X: rows in 3 groups, each row roughly a mix of its group's directions
X (75 x 11)
[18 7 32 28 35 55 6 43 -2 36 2]
[-23 30 21 -26 28 -26 -39 20 11 -9 -60]
[15 -4 17 6 3 55 4 -32 39 -7 -60]
[14 -3 39 18 6 55 -11 -15 16 -13 -62]
[-40 49 14 -38 11 5 20 -38 31 -28 -17]
[-18 22 57 -20 41 19 -33 -2 -4 -38 -27]
[-15 5 -32 -27 -54 -18 24 -53 -4 17 28]
[-6 42 56 -27 23 17 -18 -6 22 -4 -49]
[22 -40 -26 3 -57 -33 24 9 -10 24 36]
[23 -17 45 31 30 40 -19 11 -3 -29 -46]
[44 -50 -18 30 -9 -19 -14 38 -31 27 18]
[-50 39 35 -23 46 -2 -2 -16 14 -36 -11]
[29 14 29 34 33 12 -38 -13 -30 -38 40]
[21 4 37 30 30 59 9 34 -7 36 1]
[20 -30 -47 16 -42 -26 31 9 3 38 32]
[7 -2 -42 15 14 -2 30 22 53 57 -13]
[-15 43 35 12 25 36 -23 -35 3 -48 15]
[12 8 36 29 49 4 -38 -3 -21 -37 41]
[41 -45 -40 17 -48 0 6 19 -3 35 14]
[19 -26 8 35 34 -1 -40 25 -15 -29 54]
[-3 0 -32 9 26 1 27 26 62 46 -25]
[-31 -15 -27 -34 -27 -17 38 16 29 38 -40]
[31 31 29 28 17 24 -30 -33 -27 -40 31]
[-20 -2 -42 -33 -32 -52 0 -41 18 -26 -1]
[34 -36 10 -12 -17 -4 -39 30 -41 -6 50]
[-42 13 23 -38 23 -33 27 1 13 34 -47]
[12 -21 -19 15 -51 26 36 -41 -10 12 45]
[-61 -3 20 -7 52 1 -14 20 32 -32 16]
[24 -28 -43 15 -40 -26 29 11 5 45 31]
[8 -40 1 24 -13 -26 -22 -5 -26 -74 3]
[-18 9 -15 -2 -2 -49 -9 43 -36 7 58]
[17 -32 -49 14 -39 -25 34 12 13 39 25]
[24 -9 35 33 34 60 -4 21 15 -4 -37]
[31 -21 3 30 -12 66 39 -23 7 22 20]
[28 39 33 26 8 31 -25 -44 -25 -34 20]
[1 -18 -1 8 -34 -9 -10 -26 -64 -38 43]
[-18 48 -2 -39 13 1 12 4 18 70 -9]
[21 -12 -59 24 -26 -14 31 3 11 51 22]
[-42 25 4 -10 32 25 5 -10 39 -33 -53]
[-19 8 -52 -35 -34 -36 20 -35 23 11 25]
[-26 21 50 -19 20 15 -24 -18 -15 -58 -25]
[50 -35 -33 24 -53 9 2 9 -13 34 9]
[31 -24 42 46 26 49 -6 21 -16 -18 -13]
[34 -47 -36 4 -32 -26 13 32 -11 45 -2]
[25 -24 -54 20 -30 -17 24 12 5 47 32]
[21 -9 27 40 46 37 -9 57 -2 -2 -1]
[-25 25 53 -17 28 16 -24 -18 -13 -51 -27]
[-32 32 8 -34 19 -49 -40 24 1 -9 -39]
[19 -5 -19 -9 -13 41 45 -51 35 34 -2]
[16 -25 -54 18 -38 -22 36 5 9 41 25]
[-27 36 39 -13 40 26 -22 -16 4 -39 -38]
[4 4 -29 4 2 -6 34 19 60 55 -26]
[-22 17 -41 -32 -39 -31 22 -24 2 32 41]
[0 19 -21 8 44 17 9 23 56 45 -31]
[-6 -5 59 -26 23 9 -44 11 -25 -48 0]
[-10 -19 24 31 53 3 -41 26 -7 -31 41]
[29 -16 -48 15 -23 -15 23 20 22 60 18]
[53 -33 -27 25 -42 0 -1 17 -33 37 -5]
[33 55 30 6 -2 16 -5 -54 -33 -20 -9]
[-17 31 50 -19 45 21 -23 3 20 -18 -43]
[-3 -19 -35 -13 -51 -22 22 -58 -3 -14 28]
[-25 30 38 -4 54 1 -18 -19 12 -47 29]
[-44 36 38 -12 45 8 -8 -25 26 -37 11]
[40 -46 -14 33 5 -19 -22 43 -37 12 22]
[-25 34 46 -15 37 23 -21 -15 4 -39 -39]
[-9 -11 -42 -11 -40 -38 20 -21 -15 0 60]
[-7 -11 30 28 56 -1 -40 19 -11 -32 41]
[-21 38 -12 -35 -31 5 22 -28 9 64 9]
[-46 40 7 -40 -2 9 28 -33 40 -12 -26]
[15 -19 -64 37 -14 -7 18 -2 -19 29 44]
[-24 24 53 -19 24 17 -27 -17 -14 -52 -26]
[-12 -1 -25 -31 -42 -10 40 -1 14 44 -49]
[-8 27 57 18 3 41 -25 32 -26 25 -27]
[-7 -3 -29 -31 -48 -5 40 -5 19 42 -42]
[-8 17 -19 -12 -41 20 35 -23 -1 58 41]

one row of each group, then the others: which group is each in?
[1 19 46 20 56 1 -34 -11 -16 -35 32] | W
[24 -28 -51 23 -35 -19 21 5 -15 33 43] | R
[15 -44 1 32 -14 -19 -11 -4 -35 -64 22] | S

[7 7 43 9 37 24 -29 17 8 -16 -66] | S
[-23 26 29 11 9 -12 -36 66 -38 11 13] | S
[3 -32 8 19 1 -32 -31 3 -23 -75 -12] | S
[-8 18 56 21 0 37 -37 28 -18 -4 -44] | S
[-2 -28 -40 24 -35 -15 15 -21 -44 -21 47] | R
[13 -8 10 35 29 18 -40 8 -9 -47 55] | W
[-17 18 47 -10 36 20 -38 -11 -28 -52 -8] | R
[-25 20 -38 -31 -33 -40 16 -10 -5 32 47] | S
[-16 -17 5 0 -29 -5 -9 -28 -54 -61 27] | R
